In the data rows, the value 500 means zero.
Here are some points, one per row:
array([514, 505, 432, 440, 317, 425, 508, 607, 558, 506, 560, 390, 596, 648, 448, 439, 600, 342, 483, 548, 541, 473, 448, 522, 484, 580, 488, 476, 533, 652, 469, 464])
array([457, 289, 372, 394, 760, 399, 610, 558, 583, 740, 726, 738, 422, 619, 726, 323, 227, 919, 611, 744, 676, 544, 362, 777, 669, 348, 523, 486, 277, 566, 460, 393])
array([474, 504, 371, 678, 538, 436, 466, 493, 706, 413, 448, 508, 467, 601, 475, 272, 514, 418, 380, 663, 538, 564, 505, 470, 456, 633, 419, 476, 550, 506, 350, 430])
array([514, 391, 400, 384, 754, 377, 343, 374, 385, 392, 593, 677, 424, 668, 411, 299, 317, 798, 811, 544, 325, 459, 533, 730, 712, 509, 538, 556, 121, 445, 335, 380])
array([498, 460, 404, 460, 366, 448, 544, 502, 306, 540, 420, 481, 528, 493, 449, 470, 622, 437, 535, 454, 483, 403, 415, 507, 739, 470, 554, 448, 527, 605, 335, 421])
array([698, 380, 438, 482, 469, 518, 438, 312, 372, 415, 425, 657, 440, 382, 710, 645, 498, 555, 655, 299, 366, 443, 635, 428, 365, 427, 461, 507, 534, 334, 367, 599])
array([484, 284, 379, 658, 429, 333, 343, 274, 419, 449, 372, 714, 504, 424, 486, 674, 302, 437, 676, 457, 523, 465, 460, 481, 604, 464, 467, 572, 213, 515, 329, 797])
array([479, 620, 331, 515, 523, 616, 449, 508, 527, 436, 403, 433, 461, 441, 504, 517, 454, 455, 366, 443, 422, 339, 508, 450, 395, 390, 480, 550, 544, 539, 529, 555])
array([604, 360, 405, 577, 688, 524, 543, 385, 323, 449, 392, 694, 599, 665, 427, 775, 335, 359, 706, 415, 693, 465, 466, 740, 692, 515, 550, 449, 557, 661, 397, 429])
array([467, 316, 427, 383, 579, 397, 651, 421, 341, 471, 705, 546, 541, 646, 410, 447, 339, 768, 746, 580, 482, 479, 401, 631, 815, 389, 528, 408, 471, 601, 381, 414])
array([479, 519, 363, 785, 756, 382, 505, 451, 760, 692, 679, 465, 485, 666, 473, 305, 468, 504, 440, 668, 629, 723, 421, 444, 569, 770, 586, 579, 576, 513, 469, 421])
array([479, 458, 584, 458, 495, 447, 431, 423, 425, 388, 363, 608, 469, 395, 697, 668, 525, 492, 673, 404, 392, 425, 597, 485, 380, 449, 492, 446, 527, 342, 376, 465])
array([462, 626, 700, 407, 400, 385, 511, 648, 746, 808, 434, 342, 431, 296, 384, 328, 596, 471, 402, 467, 313, 594, 597, 387, 365, 381, 435, 558, 519, 238, 685, 404])
array([448, 431, 355, 511, 427, 425, 433, 382, 452, 414, 369, 667, 433, 434, 419, 667, 416, 431, 594, 513, 542, 380, 505, 502, 449, 461, 429, 598, 357, 470, 313, 571])
array([492, 710, 777, 430, 447, 573, 569, 681, 704, 751, 820, 407, 440, 399, 441, 275, 524, 441, 351, 378, 291, 768, 556, 423, 408, 386, 485, 564, 613, 524, 656, 357])
array([515, 726, 647, 441, 463, 811, 627, 552, 782, 563, 397, 420, 463, 380, 517, 517, 576, 426, 355, 382, 675, 574, 423, 403, 343, 464, 408, 529, 534, 460, 673, 766])
array([560, 452, 743, 454, 503, 603, 506, 548, 386, 406, 416, 404, 453, 354, 584, 604, 481, 472, 554, 462, 426, 397, 467, 439, 418, 399, 425, 534, 474, 335, 382, 468])
array([932, 322, 337, 742, 296, 392, 619, 332, 361, 467, 446, 590, 517, 695, 427, 778, 699, 610, 423, 441, 556, 488, 625, 677, 438, 550, 538, 497, 570, 639, 381, 399])
array([530, 282, 726, 334, 353, 728, 462, 315, 262, 487, 497, 656, 597, 327, 783, 759, 673, 422, 729, 398, 360, 429, 625, 583, 346, 397, 549, 457, 583, 262, 352, 797])
array([585, 690, 342, 786, 791, 340, 619, 528, 728, 751, 755, 339, 445, 703, 421, 343, 281, 462, 405, 732, 674, 702, 423, 633, 609, 766, 496, 534, 556, 518, 613, 434])
array([531, 442, 385, 368, 544, 444, 531, 443, 514, 449, 440, 650, 570, 554, 527, 324, 368, 570, 386, 486, 532, 512, 466, 441, 621, 483, 423, 462, 486, 481, 516, 420])
array([460, 690, 725, 556, 465, 741, 574, 562, 696, 628, 299, 406, 446, 376, 559, 576, 497, 472, 374, 438, 616, 696, 467, 451, 301, 454, 430, 499, 583, 618, 686, 764])
array([427, 578, 438, 376, 646, 497, 537, 647, 542, 856, 780, 292, 563, 600, 363, 490, 489, 331, 381, 662, 647, 698, 445, 461, 681, 712, 494, 425, 332, 648, 670, 392])
array([461, 570, 405, 579, 741, 436, 386, 598, 721, 756, 738, 413, 479, 621, 504, 362, 426, 434, 453, 713, 581, 662, 421, 424, 556, 699, 448, 507, 469, 558, 662, 426])
array([395, 412, 494, 406, 461, 409, 466, 502, 471, 437, 483, 606, 390, 565, 492, 369, 395, 673, 412, 570, 633, 416, 509, 450, 710, 489, 470, 575, 518, 438, 477, 419])
array([465, 427, 696, 450, 342, 575, 538, 403, 353, 474, 466, 578, 597, 369, 692, 757, 685, 461, 698, 353, 398, 439, 596, 460, 502, 485, 534, 478, 582, 464, 361, 540])
array([439, 601, 530, 399, 674, 438, 625, 492, 598, 468, 623, 714, 469, 467, 508, 350, 416, 653, 373, 632, 607, 498, 478, 430, 473, 403, 428, 511, 560, 583, 697, 376])
array([514, 478, 664, 345, 371, 651, 462, 576, 355, 422, 453, 467, 548, 354, 552, 816, 658, 385, 562, 509, 364, 427, 400, 549, 499, 425, 585, 405, 468, 434, 519, 534])
array([480, 591, 669, 434, 497, 544, 335, 574, 594, 479, 393, 435, 490, 398, 433, 308, 439, 482, 456, 635, 444, 348, 473, 414, 440, 476, 529, 512, 416, 541, 619, 481])
array([489, 691, 695, 901, 412, 779, 416, 588, 501, 349, 368, 377, 583, 376, 478, 722, 556, 457, 376, 404, 380, 437, 745, 467, 381, 698, 424, 650, 492, 265, 706, 834])
array([452, 397, 420, 363, 705, 376, 504, 525, 447, 367, 645, 680, 454, 531, 468, 324, 343, 846, 437, 611, 558, 440, 457, 401, 706, 471, 534, 462, 543, 529, 346, 490])
array([449, 469, 430, 429, 521, 502, 511, 532, 494, 426, 410, 437, 428, 671, 535, 308, 528, 495, 420, 423, 469, 489, 440, 428, 390, 531, 500, 577, 544, 458, 613, 434])
array([471, 521, 502, 423, 343, 425, 629, 571, 509, 532, 518, 358, 590, 427, 444, 425, 652, 407, 471, 369, 458, 483, 481, 489, 402, 471, 574, 436, 555, 612, 784, 463])
array([520, 601, 508, 425, 375, 360, 526, 633, 477, 391, 521, 332, 524, 471, 462, 408, 620, 431, 494, 463, 539, 488, 566, 556, 454, 444, 534, 428, 580, 582, 681, 482])
array([506, 571, 581, 365, 358, 598, 489, 550, 399, 451, 460, 419, 542, 262, 483, 426, 581, 385, 513, 485, 521, 393, 396, 520, 510, 512, 583, 400, 525, 600, 667, 442])
array([452, 461, 432, 488, 501, 416, 417, 467, 529, 396, 426, 617, 517, 548, 498, 347, 481, 576, 418, 467, 445, 466, 426, 500, 647, 406, 453, 525, 497, 493, 338, 466])
array([478, 562, 351, 719, 425, 675, 312, 426, 455, 395, 433, 340, 492, 470, 371, 671, 550, 534, 549, 463, 395, 456, 612, 401, 299, 512, 475, 602, 523, 320, 264, 669])
array([424, 484, 634, 369, 364, 572, 476, 575, 261, 470, 442, 418, 559, 349, 535, 782, 585, 428, 570, 412, 440, 450, 447, 559, 458, 470, 481, 451, 566, 500, 453, 452])
array([458, 475, 387, 577, 560, 399, 593, 523, 591, 455, 555, 348, 595, 638, 399, 422, 655, 391, 463, 563, 658, 676, 540, 506, 524, 628, 608, 429, 543, 649, 497, 412])
array([494, 547, 577, 480, 564, 523, 526, 564, 565, 390, 499, 429, 389, 683, 540, 304, 538, 454, 445, 479, 544, 482, 531, 417, 411, 460, 505, 517, 488, 485, 658, 404])
array([498, 423, 469, 517, 339, 373, 587, 420, 339, 455, 438, 579, 597, 648, 477, 716, 603, 446, 456, 438, 451, 468, 523, 537, 428, 499, 599, 392, 575, 581, 437, 410])
array([465, 686, 474, 714, 437, 705, 384, 533, 462, 415, 391, 369, 466, 384, 489, 689, 488, 469, 399, 433, 415, 463, 607, 428, 350, 524, 538, 535, 517, 435, 498, 725])
There is one direction along which these points spread out most. Take the direction at right angles to it along which they spread out most. Then take the direction at right angles to both along which they spread out most. Go by this last direction. Where along it does each point below lie, from 0 to 99? 50 is the average, and the first point above lies past it. One standard deviation of the points above along it is 16.
array([514, 391, 400, 384, 754, 377, 343, 374, 385, 392, 593, 677, 424, 668, 411, 299, 317, 798, 811, 544, 325, 459, 533, 730, 712, 509, 538, 556, 121, 445, 335, 380]) 38
array([514, 505, 432, 440, 317, 425, 508, 607, 558, 506, 560, 390, 596, 648, 448, 439, 600, 342, 483, 548, 541, 473, 448, 522, 484, 580, 488, 476, 533, 652, 469, 464]) 56
array([520, 601, 508, 425, 375, 360, 526, 633, 477, 391, 521, 332, 524, 471, 462, 408, 620, 431, 494, 463, 539, 488, 566, 556, 454, 444, 534, 428, 580, 582, 681, 482]) 43
array([531, 442, 385, 368, 544, 444, 531, 443, 514, 449, 440, 650, 570, 554, 527, 324, 368, 570, 386, 486, 532, 512, 466, 441, 621, 483, 423, 462, 486, 481, 516, 420]) 41
array([452, 397, 420, 363, 705, 376, 504, 525, 447, 367, 645, 680, 454, 531, 468, 324, 343, 846, 437, 611, 558, 440, 457, 401, 706, 471, 534, 462, 543, 529, 346, 490]) 35
array([461, 570, 405, 579, 741, 436, 386, 598, 721, 756, 738, 413, 479, 621, 504, 362, 426, 434, 453, 713, 581, 662, 421, 424, 556, 699, 448, 507, 469, 558, 662, 426]) 59
array([448, 431, 355, 511, 427, 425, 433, 382, 452, 414, 369, 667, 433, 434, 419, 667, 416, 431, 594, 513, 542, 380, 505, 502, 449, 461, 429, 598, 357, 470, 313, 571]) 61
array([465, 686, 474, 714, 437, 705, 384, 533, 462, 415, 391, 369, 466, 384, 489, 689, 488, 469, 399, 433, 415, 463, 607, 428, 350, 524, 538, 535, 517, 435, 498, 725]) 69
array([424, 484, 634, 369, 364, 572, 476, 575, 261, 470, 442, 418, 559, 349, 535, 782, 585, 428, 570, 412, 440, 450, 447, 559, 458, 470, 481, 451, 566, 500, 453, 452]) 40
array([698, 380, 438, 482, 469, 518, 438, 312, 372, 415, 425, 657, 440, 382, 710, 645, 498, 555, 655, 299, 366, 443, 635, 428, 365, 427, 461, 507, 534, 334, 367, 599]) 50
array([439, 601, 530, 399, 674, 438, 625, 492, 598, 468, 623, 714, 469, 467, 508, 350, 416, 653, 373, 632, 607, 498, 478, 430, 473, 403, 428, 511, 560, 583, 697, 376]) 32
